128 stands for zero in the data rows.
Some points, one per row:
[108  96 121 142 104 147 121  97]
[177 121  88 116 149 114 123 166]
[159  85 105 145 129 109  97 124]
[183  99 107 138 149  97  96 133]
[127 126 163 150 128 100 103  96]
[ 83  96 146 148  92 152 126  65]
[146 125 123 124 138 114 118 137]
[164 169 179 128 183  62  99 148]
[121  96  90 130 107 150 134 117]
[  4 210 146  89  73 242 255 136]
[ 39 199 180 109 112 166 199 119]
[113 109 138 140 118 130 120  98]
[155 168 162 119 170  90 120 158]
[150 127 117 122 134 117 121 146]
[ 84  91 112 140  78 171 145  82]
[164 127 116 121 150 112 110 157]
[ 40 174 170 117  99 179 189 104]
[147 159 129 117 155 102 132 156]
[ 94 162 168 122 126 136 151 118]
[ 85 152 142 120 111 150 157 123]
[128  88 130 150 118 122  99  92]
[117  38  91 164  80 152  96  72]
[ 86 172 125  97 112 177 199 150]
[ 40 206 178 112 116 168 188 114]
[ 97 108 136 135 105 144 132  92]
Then 40 other points, each followed by its number:
[108 120 111 122 111 165 150 134] 0
[168 170  87  87 161 125 169 217] 1
[ 92 179 167 114 136 132 162 132] 2
[ 78 100 135 148  78 163 134  74] 3
[120 170 156 112 148 126 148 141] 4
[121 126 157 150 125 121 113 102] 5
[ 95  83 115 148  82 168 129  70] 6
[102 154 124 109 114 158 164 142] 7
[134 154 157 128 149  98 122 139] 8
[128 155 100  99 124 153 171 180] 9
[152 137 137 133 156 100 104 134] 10
[170 120 120 132 149  99 100 142] 11
[ 98  97 142 156 105 134 106  69] 12
[ 82  94 112 142  80 180 140  85] 13
[143 123 166 152 154  89  80 103] 14
[144 171 163 115 164  87 129 163] 15
[121 177 149 111 144 122 153 147] 16
[153  17  68 160  95 135  82  93] 17
[ 80 135 160 141 110 140 134  76] 18
[ 85 209  96  60 118 204 243 201] 19
[148 111 118 132 132 123 121 123] 20
[147 139  90 104 135 142 152 173] 21
[148  82 111 136 119 116  90 117] 22
[127  89 128 149 116 123  97 101] 23
[ 39 255 142  54 128 210 255 199] 24
[162  47  94 160 116 112  69  96] 25
[161 154  91  92 149 127 166 198] 26
[ 82 171 126 106 112 167 192 147] 27
[ 94 110 127 144 103 154 133  95] 28
[123  35  86 162  83 154  96  73] 29
[149  29  71 159  90 142  78  87] 30
[149 161 127 110 157 119 139 165] 31
[156 142 103 117 143 128 141 166] 32
[ 95 153 142 119 113 150 159 126] 33
[ 82 212  91  61 114 205 240 202] 34
[122  37  88 168  86 152  84  73] 35
[116 141 125 115 127 138 142 138] 36
[105 121 160 150 118 117 106  85] 37
[141 123 146 133 137 100 100 124] 38
[142 132 153 138 141  98 102 114] 39
Which two of these numbered points are nearest to each point below, looking only along the 3 directions in which the first points spread most? Their numbers follow each, nearest first.
[142 112 117 135 132 121 114 123] > 20 38
[131 112 114 134 128 128 122 133] > 20 36
[ 94 154 138 128 112 149 153 116] > 33 7
[136 198 184 114 177  77 127 148] > 15 8
[114  35  77 161  81 163  95  70] > 29 35
[167 124  95 123 149 120 130 170] > 32 21
[ 78  99 148 156  84 161 125  68] > 3 6
[ 81 137 164 145 109 138 132  86] > 18 37
[109 158 119 109 119 158 168 143] > 7 33
[131 151 100 102 130 148 166 171] > 9 21
[154  25  68 163  93 143  87  81] > 30 17
[118 145 121 116 115 157 153 143] > 7 36
[106 151 126 116 116 151 157 138] > 7 33
[117 120  93 116 100 174 158 144] > 0 7
[ 32 235 189  92 122 171 227 136] > 24 27
[128 121  99 109 111 161 155 148] > 0 36
[126 134 121 118 124 136 140 141] > 36 0
[ 88 139 131 121 115 157 154 114] > 33 7
[136 115 115 132 125 137 123 130] > 20 36
[107 157 144 119 123 136 148 135] > 33 36
[149 141 135 128 154  94 110 139] > 10 8
[123 122 143 138 122 123 116 111] > 5 38
[195  88 108 144 155  85  79 141] > 11 22
[117 192 150  95 149 132 171 171] > 16 4
[110 206 176 110 158 117 153 157] > 16 4
[108 132 160 143 125 120 116  98] > 5 37
[127 148 104 106 128 155 171 155] > 9 7
[152 117 157 144 151  84  86 108] > 14 39
[ 74 110 147 149  91 149 127  65] > 3 18
[170 119 118 135 151  99  89 137] > 11 10
[123 104 127 141 117 129 115 104] > 23 20
[181 156 207 150 194  16  54 112] > 14 39
[ 93  72 110 152  81 166 125  70] > 6 13
